In the data rows, 128 means zero.
Some points:
[088, 157, 166, 114, 082, 125, 086, 127, 164, 168, 132, 110, 179, 126,
 086, 133, 127, 123, 101, 135, 146, 176, 138, 065, 129, 136, 104, 104,
 165, 118, 094, 112]
[109, 118, 142, 136, 129, 061, 092, 107, 081, 131, 148, 139, 160, 122,
 105, 150, 109, 148, 108, 114, 104, 125, 090, 146, 119, 130, 154, 104,
 091, 088, 112, 130]
[189, 141, 137, 138, 114, 125, 102, 156, 123, 129, 105, 157, 086, 113,
 159, 131, 122, 188, 190, 119, 110, 170, 086, 109, 069, 184, 075, 120,
 083, 136, 131, 148]
[143, 062, 155, 091, 104, 144, 193, 172, 109, 134, 166, 163, 160, 126,
 153, 116, 119, 182, 106, 116, 129, 123, 086, 135, 137, 126, 120, 134,
 176, 139, 116, 175]
[161, 085, 078, 100, 144, 119, 066, 159, 117, 209, 091, 124, 137, 114,
 111, 093, 114, 133, 126, 165, 101, 118, 153, 057, 107, 139, 140, 070,
 097, 137, 116, 162]
[093, 121, 140, 087, 156, 139, 126, 124, 148, 122, 116, 112, 123, 162,
 153, 161, 113, 117, 148, 081, 098, 093, 109, 139, 186, 211, 176, 104,
 173, 134, 157, 133]
[142, 156, 155, 120, 160, 188, 094, 177, 095, 119, 083, 106, 171, 178,
 118, 115, 185, 167, 114, 088, 099, 151, 126, 184, 089, 117, 141, 135,
 124, 143, 121, 104]
[111, 175, 102, 135, 198, 156, 141, 127, 143, 142, 148, 129, 189, 066,
 208, 096, 091, 135, 128, 069, 136, 056, 081, 144, 104, 133, 130, 175,
 145, 133, 105, 119]
[151, 126, 163, 168, 097, 049, 125, 145, 170, 135, 135, 074, 172, 150,
 123, 133, 162, 131, 085, 199, 134, 107, 155, 169, 196, 147, 137, 183,
 125, 172, 121, 159]
[120, 154, 100, 163, 135, 115, 117, 116, 099, 124, 183, 132, 146, 150,
 114, 074, 100, 110, 149, 188, 102, 189, 131, 196, 113, 147, 148, 126,
 153, 127, 113, 145]
[150, 157, 139, 126, 120, 092, 147, 113, 083, 074, 114, 125, 122, 137,
 070, 113, 149, 148, 084, 123, 113, 091, 129, 078, 151, 128, 092, 166,
 157, 102, 101, 104]
[122, 197, 140, 123, 159, 110, 117, 146, 139, 076, 136, 097, 147, 171,
 103, 113, 076, 128, 177, 139, 166, 138, 106, 067, 187, 095, 136, 103,
 130, 094, 131, 165]
[101, 123, 117, 164, 137, 123, 120, 175, 105, 136, 116, 139, 099, 097,
 120, 137, 149, 092, 196, 128, 112, 147, 097, 062, 158, 143, 132, 182,
 153, 095, 136, 095]
[192, 114, 166, 112, 165, 126, 089, 089, 136, 102, 112, 187, 143, 124,
 136, 151, 187, 104, 118, 075, 156, 181, 143, 104, 100, 131, 174, 165,
 121, 143, 134, 152]
[082, 087, 182, 152, 239, 121, 163, 128, 129, 145, 174, 120, 120, 153,
 134, 142, 158, 123, 123, 157, 124, 125, 170, 110, 080, 120, 091, 119,
 132, 152, 148, 111]
[150, 114, 108, 107, 122, 166, 133, 089, 146, 097, 157, 077, 123, 112,
 176, 129, 109, 164, 109, 141, 077, 161, 107, 078, 132, 141, 144, 179,
 130, 109, 196, 102]
[069, 175, 118, 156, 121, 124, 127, 166, 135, 147, 185, 180, 107, 116,
 104, 102, 110, 116, 074, 071, 110, 139, 163, 094, 144, 134, 154, 152,
 081, 129, 170, 107]
[135, 125, 103, 138, 111, 137, 086, 107, 115, 150, 176, 135, 114, 157,
 185, 141, 153, 167, 077, 127, 162, 097, 123, 151, 138, 130, 123, 086,
 108, 145, 146, 061]
[113, 140, 078, 135, 142, 139, 140, 102, 100, 122, 083, 120, 166, 047,
 081, 187, 106, 124, 135, 119, 112, 166, 161, 165, 160, 101, 100, 103,
 145, 146, 161, 155]
[172, 100, 141, 095, 129, 172, 088, 154, 144, 067, 165, 123, 153, 088,
 181, 149, 137, 128, 171, 154, 136, 144, 174, 163, 179, 081, 138, 097,
 112, 143, 108, 063]
[065, 110, 056, 109, 112, 088, 160, 146, 150, 095, 062, 176, 142, 168,
 144, 162, 117, 179, 157, 165, 106, 111, 168, 112, 077, 128, 142, 117,
 127, 137, 106, 107]
[113, 120, 148, 084, 121, 139, 068, 091, 111, 111, 135, 159, 125, 161,
 148, 141, 179, 062, 133, 190, 163, 100, 076, 138, 116, 086, 104, 163,
 158, 143, 189, 135]
[170, 148, 114, 110, 127, 147, 225, 120, 125, 132, 114, 154, 152, 118,
 142, 099, 156, 121, 149, 196, 112, 101, 168, 143, 123, 136, 129, 046,
 117, 099, 148, 120]
[151, 114, 156, 182, 134, 197, 100, 103, 169, 110, 110, 157, 072, 126,
 030, 117, 079, 148, 130, 130, 104, 075, 108, 127, 131, 091, 129, 143,
 130, 135, 131, 136]
[181, 140, 108, 150, 106, 101, 155, 116, 095, 163, 068, 153, 081, 174,
 173, 114, 066, 089, 099, 082, 141, 183, 156, 127, 156, 066, 097, 115,
 139, 149, 152, 147]
[144, 115, 107, 157, 141, 115, 178, 124, 154, 110, 122, 082, 122, 130,
 072, 144, 128, 043, 112, 120, 140, 132, 015, 118, 136, 122, 145, 093,
 110, 153, 078, 092]
[128, 074, 148, 206, 100, 135, 085, 111, 132, 110, 118, 121, 103, 104,
 202, 145, 126, 114, 083, 156, 108, 133, 142, 148, 102, 138, 132, 109,
 152, 063, 086, 150]
[134, 132, 185, 137, 040, 134, 133, 121, 109, 170, 140, 100, 169, 148,
 144, 168, 085, 093, 184, 111, 120, 114, 159, 129, 084, 119, 130, 150,
 081, 114, 115, 131]
[094, 138, 087, 158, 128, 191, 147, 111, 146, 129, 129, 144, 135, 131,
 120, 138, 179, 116, 116, 110, 128, 122, 101, 119, 178, 118, 102, 124,
 078, 149, 118, 202]
[138, 127, 175, 135, 129, 128, 144, 143, 159, 227, 100, 126, 147, 116,
 132, 097, 140, 161, 110, 165, 173, 159, 111, 181, 104, 108, 140, 150,
 141, 116, 185, 112]
[140, 129, 084, 148, 101, 125, 128, 144, 129, 071, 165, 104, 121, 132,
 058, 117, 121, 128, 135, 086, 213, 093, 187, 113, 093, 154, 140, 117,
 163, 130, 162, 154]
[093, 145, 143, 069, 102, 079, 148, 147, 142, 073, 133, 111, 094, 102,
 111, 092, 148, 084, 127, 087, 101, 111, 135, 154, 124, 145, 089, 096,
 120, 110, 155, 131]
[122, 165, 161, 129, 112, 110, 151, 139, 109, 155, 117, 102, 038, 082,
 152, 115, 170, 152, 145, 152, 120, 112, 132, 118, 074, 087, 169, 086,
 151, 165, 094, 145]
[047, 093, 116, 129, 135, 104, 137, 058, 138, 138, 086, 116, 134, 140,
 125, 081, 111, 139, 197, 083, 160, 106, 154, 130, 162, 132, 125, 159,
 118, 133, 094, 078]
[172, 123, 084, 055, 127, 097, 135, 130, 165, 168, 198, 114, 076, 165,
 129, 172, 136, 156, 125, 099, 130, 130, 152, 189, 119, 120, 115, 187,
 139, 096, 077, 141]
[124, 108, 105, 091, 130, 186, 163, 122, 096, 115, 085, 139, 083, 101,
 109, 140, 089, 096, 087, 166, 162, 130, 117, 148, 152, 184, 110, 148,
 085, 130, 102, 129]
Along one direction, these points spread out more than along any other. Take the direction at right angles to it along which they spread out most. Then take the direction at right angles to both along which they spread out most. Go by this last direction. For each point below, how far along it does it lie, from 0 to 99? The average is 50, and the first point in the table lies past the average. One standard deviation of the points above along it is 16.
[189, 141, 137, 138, 114, 125, 102, 156, 123, 129, 105, 157, 086, 113,
 159, 131, 122, 188, 190, 119, 110, 170, 086, 109, 069, 184, 075, 120,
 083, 136, 131, 148] 29
[120, 154, 100, 163, 135, 115, 117, 116, 099, 124, 183, 132, 146, 150,
 114, 074, 100, 110, 149, 188, 102, 189, 131, 196, 113, 147, 148, 126,
 153, 127, 113, 145] 66
[122, 165, 161, 129, 112, 110, 151, 139, 109, 155, 117, 102, 038, 082,
 152, 115, 170, 152, 145, 152, 120, 112, 132, 118, 074, 087, 169, 086,
 151, 165, 094, 145] 50
[140, 129, 084, 148, 101, 125, 128, 144, 129, 071, 165, 104, 121, 132,
 058, 117, 121, 128, 135, 086, 213, 093, 187, 113, 093, 154, 140, 117,
 163, 130, 162, 154] 60
[161, 085, 078, 100, 144, 119, 066, 159, 117, 209, 091, 124, 137, 114,
 111, 093, 114, 133, 126, 165, 101, 118, 153, 057, 107, 139, 140, 070,
 097, 137, 116, 162] 49
[172, 123, 084, 055, 127, 097, 135, 130, 165, 168, 198, 114, 076, 165,
 129, 172, 136, 156, 125, 099, 130, 130, 152, 189, 119, 120, 115, 187,
 139, 096, 077, 141] 52
[101, 123, 117, 164, 137, 123, 120, 175, 105, 136, 116, 139, 099, 097,
 120, 137, 149, 092, 196, 128, 112, 147, 097, 062, 158, 143, 132, 182,
 153, 095, 136, 095] 41
[113, 140, 078, 135, 142, 139, 140, 102, 100, 122, 083, 120, 166, 047,
 081, 187, 106, 124, 135, 119, 112, 166, 161, 165, 160, 101, 100, 103,
 145, 146, 161, 155] 46
[111, 175, 102, 135, 198, 156, 141, 127, 143, 142, 148, 129, 189, 066,
 208, 096, 091, 135, 128, 069, 136, 056, 081, 144, 104, 133, 130, 175,
 145, 133, 105, 119] 6
